Every row has a hidden score. How much higher is the second row's score than the first row's in each pair? 15 means about the same, 30 much higher and 0 much lower. The score is a weighted sum of the row's numbers plus the product of two more (or one squared), each taken from its middle value.
array([ 61.,  34.,  54., -21.,  28.,  86.,  37.,  68.,  34.,  19.,  59.,  20.])
array([ 20.,   0., -21.,  31.,   7., -14.,  43.,  37.,   0.,  -5., -23., -10.]) ~ 15
array([  6.,  14.,  35., -31., -22., -31., -16.,   7., -28., -19., -30., -50.])
array([-32., -35., -21., -22., -26., -23.,  -8., -14., -30., -15., -26., -35.]) ~ 16
array([-33., -41., -29., -46., -33., -57., -22., -37., -19., -50., -41., -43.])
array([ 5., 15., 29.,  3., 61., 30., 19.,  7., 15., 31.,  1., 52.]) ~ 15
array([  9.,  -7.,  18.,  11.,  14.,   7., -22.,  -4.,  13.,  11.,  39.,  28.])
array([  5.,  32.,  12.,  18., -29.,  -3.,   8.,   0.,   8., -13.,  10., -10.]) ~ 15
array([  4.,   4., -45., -30.,  -8., -32.,  -8.,  -5.,  22.,   1., -18., -21.])
array([-32., -15.,   6., -48.,  27.,  -4., -30., -24., -48., -19., -30.,  20.]) ~ 16
array([62., 64., 17., 30., 41., 33., 48., 13., 73., 29., 57., 49.])
array([-20.,  -4.,  18., -27., -46.,  -9., -15., -16., -33.,  -4., -23., -28.]) ~ 8
array([  5.,  27., -24.,  32.,  35.,  -1., -23.,  22.,  50.,  50.,  70.,  66.])
array([ 19.,  -6.,  10.,  34.,   0.,  -6.,  42.,  31., -10.,  -8., -28., -39.]) ~ 14
array([-31.,  11.,   6.,  -3.,   9., -18., -25., -27., -24., -16., -12.,   2.])
array([-16., -24., -14.,   1., -18., -26.,  14.,   3., -19., -24.,  -1.,  -3.]) ~ 13
array([-29., -29.,  16., -22., -31.,  14.,   9., -25., -10.,  18., -37., -38.])
array([27., 15., -7., 37., 14., 28., 54., 51., 15.,  6.,  7., -8.]) ~ 27
array([  8., -11., -20.,  19.,  14., -17.,  33.,  26.,  11.,   9.,  36.,  30.])
array([  0., -31., -37.,  14.,  15., -12.,  -9., -23.,  15., -12.,  -6.,   4.]) ~ 20
array([-15., -43.,  34., -17., -40.,  33.,  25.,  -6.,   9.,  37.,  -6., -10.])
array([ -6., -17., -22.,   6., -17., -10.,  22.,  13., -19., -16., -24., -28.]) ~ 25
array([33., 16., 32., 43., 20., 34., 57., 48., 11., 37., 29., 22.])
array([-10., -41., -42.,  -6., -42., -43., -18., -25.,  -9., -26.,  -2., -15.]) ~ 16
array([ 12.,  -5.,  -6.,  23.,   0.,  20.,  37.,  26., -10., -16.,   0., -22.])
array([ 10.,   6., -12., -26., -22.,   6.,  -6., -14.,  20., -39., -19., -41.]) ~ 13
array([-38., -38., -35., -26., -51., -57.,  -8., -16., -27., -54., -23., -32.])
array([-15., -23.,  -1.,  -7., -38., -13., -20., -30., -12., -10.,  -4.,  -9.]) ~ 17
array([  6.,  22.,  44., -23., -16.,   7.,   1.,  13.,  -7.,  11.,  19.,  13.])
array([ 22.,  42.,  57.,  15.,  -5., -30., -31.,  35.,  16.,  -5.,  21.,  17.]) ~ 15
array([ 17.,  37., -30.,  22., -10., -16.,   1., -36.,  26., -13.,  14., -15.])
array([-17.,  16.,   6.,   2., -21.,  -5., -14., -26.,  -8.,   2.,  13.,  11.]) ~ 13
array([ 10., -23.,  -5.,  16.,  25.,  27., -21.,  11.,  11., -11.,  17.,  17.])
array([-20., -40., -32., -12., -30., -30., -31., -39., -16., -27., -26., -35.]) ~ 10
array([-31., -28.,  -2., -21., -27.,  -2.,  -5., -13., -25.,   2., -34., -33.])
array([127.,  89.,  62.,  97.,  90.,  93.,  92.,  86.,  47., 108.,  77.,  94.]) ~ 22
array([41., 30., 44., 51., 76., 48., 65., 59., 20., 27., 15., 67.])
array([ 52.,  30.,  46., -10.,  19.,  80.,  30.,  62.,  24.,  25.,  55.,   0.]) ~ 19
array([  5.,  11.,  27., -26.,  58.,  30., -16.,  17., -10.,   8.,  16.,  51.])
array([-15., -47.,  30.,  -9., -23.,  30.,  22., -33.,   5.,  33.,   7.,   0.]) ~ 6
array([ -5.,  29.,  21.,  18., -14.,  41., -12.,  22., -14., -26.,   6., -29.])
array([  2., -28., -42.,  17., -29., -33., -45., -56.,  18., -10.,  -4.,  -4.]) ~ 15
array([ -9., -41.,   6.,   3., -12.,   5.,   2., -35.,  -4.,   9., -18., -17.])
array([-34., -54.,  33., -23., -16.,  35.,  24., -15.,   7.,  33., -17., -21.]) ~ 10
array([ 12.,  11., -38., -11., -15., -15.,   5.,  16.,  32., -24., -10., -22.])
array([ 78.,  91.,  92.,  52.,  54.,  31.,  15.,  82.,  47., -51.,  41.,  21.]) ~ 24
array([-15.,   4.,  22.,  -5., -14., -24., -29.,  -7., -12., -18., -22., -21.])
array([-23., -32.,   5., -19., -37.,   5.,   6.,   3., -12.,  16., -39., -50.]) ~ 15
array([-18., -38., -33.,  -6.,   2., -17.,   9.,   0., -21., -44., -34.,  -7.])
array([-15., -18., -15., -27., -19., -16., -14., -22.,  -5., -11.,  14.,  10.]) ~ 16
array([-36., -23.,  -2., -16., -11., -30., -53., -29.,   2.,   2.,  28.,  18.])
array([ -1.,  32.,  37.,  19., -32.,  36.,  26.,   9.,  11.,  40.,   8., -16.]) ~ 10
array([-25.,  -4., -28., -19., -30.,  -3., -26., -17., -16., -25.,  -1.,  -7.])
array([-17., -19.,  20.,  -3., -12.,  17.,  12.,   0.,  -4.,  19., -13., -14.]) ~ 11
array([ 13.,  -8.,  11.,  19.,  -4.,  39.,  28.,  21., -11., -16.,  12.,  -6.])
array([  0., -12., -25.,   6., -27., -27.,  -6., -17.,  -1., -22., -13., -16.]) ~ 14
array([-17.,  -8.,  -6., -10., -31.,  -7., -14., -31., -16.,  -6.,   6.,  -1.])
array([ 12.,  -4., -34.,  21.,  -4., -23.,  40.,  39.,  -3., -13.,   2.,  -7.]) ~ 16
array([ -4.,  17.,  29.,  -5., -24., -38.,  14.,  11., -13., -35., -33., -30.])
array([ 12., -17.,  -5., -18.,  19.,  20.,  -4., -14.,  10.,  -3.,   3.,  16.]) ~ 16
array([ -9.,  -6., -22., -35., -23., -11., -17., -53.,  12.,  -9., -31., -42.])
array([72., 52., 29., 77., 58., 33., 89., 85., 48., 41., -8.,  7.]) ~ 29
array([43., 32., -3., 60., 40., 16., 71., 62., 33., 25., 47., 43.])
array([-27., -14.,   5., -16., -38., -43.,   0.,  -8., -35., -39., -45., -50.]) ~ 13
array([-30., -46., -29., -35., -31.,  -5., -24., -19., -18., -19.,   7.,   1.])
array([-25.,  -1.,  10., -29.,  45.,  11., -14., -22., -49.,   2., -14.,  33.]) ~ 15
array([ 16., -10., -14.,  25.,  -5., -15.,  36.,  26.,  15.,   0.,   5.,  -1.])
array([ 22.,  39., -19.,  33.,   7., -13.,  46.,  40.,  15.,  14.,  40.,  34.]) ~ 18
array([20., 24., 13., 15., 21., 42., -4., 26., 33., 29., 55., 52.])
array([ 17., -20.,   9., -34., -16.,  31., -10.,  16., -16., -24.,   9., -31.]) ~ 16
array([73., 50., 30., 81., 55., 35., 92., 87., 52., 44., 37., 27.])
array([19., 30., 43., 31., 75., 46., 45., 39.,  1., 28., 17., 69.]) ~ 12
array([ 32.,  45.,  57.,   6.,  -1.,  -2., -16.,  48.,  -9., -50., -16., -20.])
array([ 12.,  27.,   5.,  39.,  42.,  37., -14.,  21.,  57.,  56.,  75.,  72.]) ~ 12
array([  5.,  24.,  33.,   9.,  47.,  17., -17.,  15., -11.,  27.,   2.,  37.])
array([ 16., -16.,  -9.,  26., -40., -10., -14., -28.,  28.,   4.,  12.,  10.]) ~ 18
array([ -5., -24., -24.,   4., -16., -39.,  20.,  13.,  -9.,  -9.,  17.,  11.])
array([-27., -33., -39., -32., -36., -25., -41., -36., -10., -27., -47., -48.]) ~ 17
array([-11.,  13.,  -1.,  21.,  22., -14., -15.,   6.,  33.,  38.,  63.,  55.])
array([63., 40., 28., 70., 61., 32., 81., 74., 42., 34., -4., 52.]) ~ 16
array([-47., -63., -49., -40., -46., -50., -43., -36., -35., -36., -54., -51.])
array([-29., -11., -26., -22., -24., -25., -30., -40., -28., -41., -33., -32.]) ~ 14
array([-33., -25.,  10., -16., -26., -49., -12., -18., -13.,  -6.,  10.,   8.])
array([-12., -19., -15.,   2.,   8., -23.,  19.,  31.,   4., -28., -39.,  12.]) ~ 19
array([ -4., -20., -33.,   7.,  -6., -36.,  21.,  15., -29., -30.,  -8., -13.])
array([ 21., -24., -31.,  21., -17., -11., -20., -28.,  18.,  -8.,   4.,  -1.]) ~ 17
array([ 14.,  33.,   5.,  42.,  45.,   3., -17.,  27.,  60.,  59.,  83.,  77.])
array([  9., -30.,  17.,  13., -28.,  20.,  12., -37.,  10.,  22.,  10.,   1.]) ~ 12
array([-28.,  -1., -26., -17., -25., -30.,  -2., -12., -33., -33.,  -6., -12.])
array([ 11.,  -1.,  17.,  19., -18., -43., -57., -13.,  13.,  -6.,   2.,  -4.]) ~ 13
array([-1.,  2., 41., 14., 17., 42., 34., -1., 30., 45., 54., 48.])
array([ -7., -32., -15., -24., -38.,  19.,  -8.,   3., -32., -38.,  -7., -17.]) ~ 22
array([-30., -38., -30., -26., -12., -29., -14., -23., -26., -24.,  -8., -14.])
array([-39., -31., -16., -36., -40., -18., -17., -20., -16., -26.,   7.,  -7.]) ~ 15
array([-59., -27., -24., -49.,  17., -27., -36., -54., -49., -36.,  -8.,   6.])
array([33., 93., 23., 74., -4., 36.,  9.,  6., 57., 42., 65., 32.]) ~ 11
array([ 19., -11.,   2.,  28.,  36.,   3., -24., -28.,  27.,   5.,  11.,  32.])
array([ 52.,  33.,   8.,  63.,  39.,  16.,  75.,  72.,  30.,  24., -24.,   6.]) ~ 23
array([ 10.,  21., -33.,  29.,  34., -22.,  37.,  29.,  48.,  47.,  70.,  63.])
array([22., 29., 18., 41., 43., 53.,  2., 37., 51., 53., 80., 71.]) ~ 19
array([ 49.,  12.,  23.,  58., -12.,  -1.,  -7., -10.,  52.,  30.,  38.,  33.])
array([-50., -37., -23., -55.,  13., -18., -37., -51., -43., -37., -37.,   5.]) ~ 11
array([ -6., -14., -53.,   3., -13., -39.,  21.,   8., -28., -36., -48., -22.])
array([-21.,  -4.,  17., -50., -13., -24., -29., -15., -48., -13., -52., -32.]) ~ 7
array([-27., -26., -44., -24., -13., -20.,  -8., -17., -17., -29.,  -2.,  -8.])
array([  2.,  -9.,  14.,   8., -28.,   3., -34., -13.,   3., -17.,  -9., -14.]) ~ 15
array([-21.,  32.,   1.,  22., -17., -19., -27., -32.,  -1.,  -8.,  12.,   7.])
array([-15., -39., -25.,  -8.,   9., -24., -17., -26., -13., -17.,   8.,   4.]) ~ 15
array([ 44.,  18.,  37., -21.,  11.,  70.,  20.,  53.,  17.,   1.,  42.,  -8.])
array([ 15.,  -6.,   4., -11.,   1.,  44.,  -3.,  24.,  -5., -27.,  15., -11.]) ~ 16
array([  2., -12.,  22., -27., -28.,  29.,  19.,  20.,   2.,  31.,   3., -29.])
array([ -5., -29., -21.,   1., -39., -20.,  -1., -11.,  -4., -19., -16., -19.]) ~ 19
array([ -8.,  33.,  29.,  16., -19., -18., -29.,  -1.,  -3., -18.,   4., -24.])
array([ 58.,  19.,  39.,  64.,  -7.,  39.,  30., -21.,  59.,  43.,  46.,  41.]) ~ 21
array([ 10., -19.,   0., -52., -22.,  31., -12.,  21., -18., -36.,   7., -19.])
array([-35., -27., -34., -26., -19., -40.,  -8., -17., -25., -25.,   1.,  -5.]) ~ 10
array([-20., -19., -29.,  -9.,  -4.,   5., -37.,  -7.,   8.,   9.,  34.,  26.])
array([-18.,  38., -23.,  30., -23., -12., -15., -24.,   3., -11.,  18.,   3.]) ~ 15
array([-14.,  -4.,  16., -28.,  24.,  -5., -38., -15., -20., -22.,  -2.,  20.])
array([ 67.,  37.,  96.,  61.,  54.,  93.,  95.,  34., 103., 107.,  72.,  76.]) ~ 1
array([ -6., -24., -24.,   4., -22., -41.,  20.,  20.,  -7., -22.,  -1.,  -6.])
array([-42., -40.,   4., -32., -52.,   5.,   0., -22., -18.,  11., -40., -46.]) ~ 12
array([-34., -17.,   3., -57., -53., -40., -62., -30., -64., -53., -61., -60.])
array([-27., -28., -21., -52., -51., -38., -40., -53., -18., -42., -17., -21.]) ~ 23
array([ 21.,   4.,   6., -32.,  -8.,  49.,  16.,  51.,  12.,  42.,  30., -15.])
array([-12.,  -6.,   5., -40.,  -1.,   4.,  -1., -11.,  -1.,   8., -12., -19.]) ~ 13
array([ 19.,  -9.,  11., -27., -14.,  44.,  -4.,  29.,  -8., -24.,  17., -33.])
array([  5., -17., -34.,  20., -14., -29.,  30.,  25., -24., -10., -49., -38.]) ~ 19
array([  7.,   4., -24., -21.,  12.,  -6.,  -5.,  -8., -10.,  17.,  -1.,   0.])
array([ 36.,   9.,  29., -32.,  34.,  59.,  11.,  45.,  16.,   4.,  36.,  24.]) ~ 19
array([ 12., -29., -31.,  14., -17.,   3., -30., -14.,  17., -12.,   3., -18.])
array([56., 68., 46., 35., 71., 52., 25., 60., 51., 76., 14., 54.]) ~ 10
array([-23., -37., -21., -14.,  13., -21., -28., -36., -14., -38., -29.,   5.])
array([-36., -40.,  -9., -26., -35., -10., -11., -31., -23.,  -3.,   0.,  -6.]) ~ 13
array([-18., -36., -29., -25., -26.,   3., -11.,  -8., -35., -22., -19., -45.])
array([  4., -17.,  35.,  16.,   0.,  39.,  29.,  17.,  15.,  48.,  36.,  31.]) ~ 10
array([  5.,  20., -28.,  28., -27., -37.,   8.,   8.,  11.,   6.,   6.,  -3.])
array([-32., -44., -21., -21., -32.,  -7.,  -5., -14., -32., -33., -31., -39.]) ~ 14
array([ 17.,  -2., -12.,  27.,   5.,  20.,  42.,  34.,   6.,  -9.,  -5., -10.])
array([  4., -18., -27.,  12., -40., -20., -32., -36.,   6., -16.,   7.,  -9.]) ~ 14
array([-31., -36., -13., -21., -12., -16.,  -4., -14., -33., -30.,  -7., -14.])
array([ 67.,  47.,  27.,  75.,  53.,  32.,  88.,  83.,  44.,  39.,   2., -10.]) ~ 26
array([ -9.,   2., -18.,  -3.,  10., -14.,  13.,   4., -34.,  10., -46.,  -9.])
array([12., 12.,  6., -1., -9., 45.,  5., 30., -1., -1., 26., 17.]) ~ 18
array([-22.,  -3.,   4., -19.,  34.,   3.,  -5., -13., -22.,   4., -26.,  27.])
array([ 14.,  10.,  -7., -28., -13.,  23., -10.,   7.,  20., -40.,   1., -28.]) ~ 19
array([ 35.,  18.,  97.,  25.,  23.,  91.,  88.,   5.,  75., 101.,  38.,  44.])
array([-19., -21., -38., -10., -17., -32.,   7.,  -8., -19., -20.,  14.,   2.]) ~ 27
array([-33., -40.,  -7., -23., -39., -10.,  -8., -25., -24.,   0., -17., -50.])
array([ -2., -15., -10.,  12., -14., -14.,  28.,  24., -12.,  -7., -14., -18.]) ~ 19
array([-29., -36.,  -6., -21., -49.,  -7., -15., -47., -27.,  -4., -38., -43.])
array([ 21.,  -6., -21.,  29.,  12., -20., -20., -38.,  23.,   3.,  11.,   8.]) ~ 21
array([ 30.,  16., -11.,  46.,  13.,  -7.,  56.,  48.,  16.,   5., -36., -38.])
array([ 18.,  -2.,   0., -37.,  -5.,  46.,  14.,  44.,  10.,  27.,  22., -14.]) ~ 3
array([-13., -17., -12.,   4.,  32.,  -2.,  19.,  10., -13., -15.,   9.,  21.])
array([-28., -41., -14., -21., -38., -14., -20., -48., -26., -12., -37., -41.]) ~ 13
array([-20.,   0.,  20., -15.,  -1., -33., -21.,  -9., -23., -39., -30., -15.])
array([-38., -30.,  17., -34., -38.,  12.,   7., -42., -10.,  17., -43., -35.]) ~ 6
array([  4.,  12., -11.,  19.,  22.,   2.,  -5.,   5.,  20.,  21.,  -1.,   2.])
array([ -9.,   5.,  25., -39.,   0., -24., -26.,  -2., -49.,  -1., -52., -23.]) ~ 7
array([ -8.,  -2., -40., -39., -24., -31., -18., -44.,  12., -31., -11., -12.])
array([-21., -16.,   7., -12., -28., -24., -29., -25., -18., -19., -18., -25.]) ~ 13
array([-26., -27., -35., -16., -11.,   2., -44., -13.,   2.,   1.,  28.,  20.])
array([-14.,   2.,  23.,  -3., -45., -40.,  -9., -10., -14., -28., -20., -25.]) ~ 14
array([-20., -12.,   4.,  -8.,  35.,   6.,   8.,  -2., -38.,  -9., -24.,  27.])
array([ 35.,  -5.,  15.,  45.,  10., -19., -31., -21.,  34.,  17.,  25.,  18.]) ~ 17
array([  3.,  18.,  38., -23., -26.,  -8., -12.,  10., -27.,   2., -31., -38.])
array([-43.,  -9., -43., -25., -24., -38., -16., -28., -30., -35., -27., -30.]) ~ 20
array([-38., -41., -20., -24., -52., -21.,  -8., -18., -31., -18., -45., -55.])
array([-15., -29., -15.,  -7.,  19., -13.,  -2.,  -8., -13., -10., -10.,   9.]) ~ 15
array([ 23., -16., -16.,  29., -21., -29., -34., -36.,  23.,   4.,  11.,   6.])
array([-35.,   8., -14.,  -8.,  -2., -14., -22., -47., -28., -11., -15.,  -9.]) ~ 11
array([-16.,  11.,  13.,  -8.,  47.,  13.,  -5.,  -4., -19.,   8.,   9.,  36.])
array([ -2.,  11.,  32., -15., -24., -28.,  -2.,   5.,  -2., -12.,  13.,   7.]) ~ 17
array([ -2., -39., -27.,   5., -41., -11., -16., -27.,   0., -20., -11., -17.])
array([59., 58., 12., 22., 30., 21., 42.,  6., 67., 17., 31., 18.]) ~ 16
array([71., 42., 62.,  2., 37., 92., 44., 76., 43., 23., 67., 16.])
array([27.,  8., 49., 36., 16., 50., 51., 44., 26., 51., -8., -5.]) ~ 12
array([  0.,  10.,   9., -22.,  18.,  -3., -35.,   4., -22.,  19.,   3.,  -1.])
array([-29., -23., -32., -20., -20., -22., -15., -24., -25., -40.,  -8., -20.]) ~ 22
array([ 31.,  43., -35.,  12.,  52.,  31.,  -3.,  38., -53.,  58., -17.,  28.])
array([34., 16., -3., 44., 21., -3., 59., 54., 14.,  8.,  4., -5.]) ~ 27
array([85., 80., 38., 46., 53., 44., 64., 31., 95., 40., 57., 38.])
array([18., 30., 48., -4.,  3., -2., 10., 21.,  7., -1., 23., 21.]) ~ 18
array([ 17.,  38.,  53., -12.,  -7., -34., -35.,  24., -18., -31.,  -3., -12.])
array([-22., -36., -34., -25., -45.,  -5.,  -5.,  -3., -28., -28., -27., -54.]) ~ 12
array([61., 77., 95., 31., 32.,  9., -4., 68., 27., 28., 24.,  7.])
array([ -5.,   7., -39., -31.,  11.,  -7., -36.,  -5., -26.,  12.,   1.,  -9.]) ~ 11
array([62., 65., 19., 28., 37., 28., 48., 11., 76., 22., 37., 25.])
array([ -4., -29., -36.,  -7., -33., -25., -17., -28.,  -1., -21., -21., -17.]) ~ 14
array([ 87.,  62.,  77., -10.,  53.,  95.,  62.,  90.,  61.,  45.,  86.,  32.])
array([-12.,  29.,  45.,  -3.,  75.,  45.,  13.,   4., -25.,  28.,  15.,  68.]) ~ 12
array([31., 13., 34., 38., 26., 33., 51., 43., 11., 36.,  3., 16.])
array([  6., -14., -24.,   9., -21.,  17.,  15.,   5.,   8., -16., -12., -12.]) ~ 17
array([-27., -59., -30., -60., -21.,  -7., -50., -19., -52., -47., -29., -33.])
array([-48., -45., -47., -42., -10., -36., -49., -47., -41., -55., -48., -20.]) ~ 15
array([-46.,   0., -36., -17., -44., -16., -25., -28., -33., -43., -17., -19.])
array([-27., -26., -33., -28., -31.,  -1., -37., -16., -18., -28., -24., -39.]) ~ 14
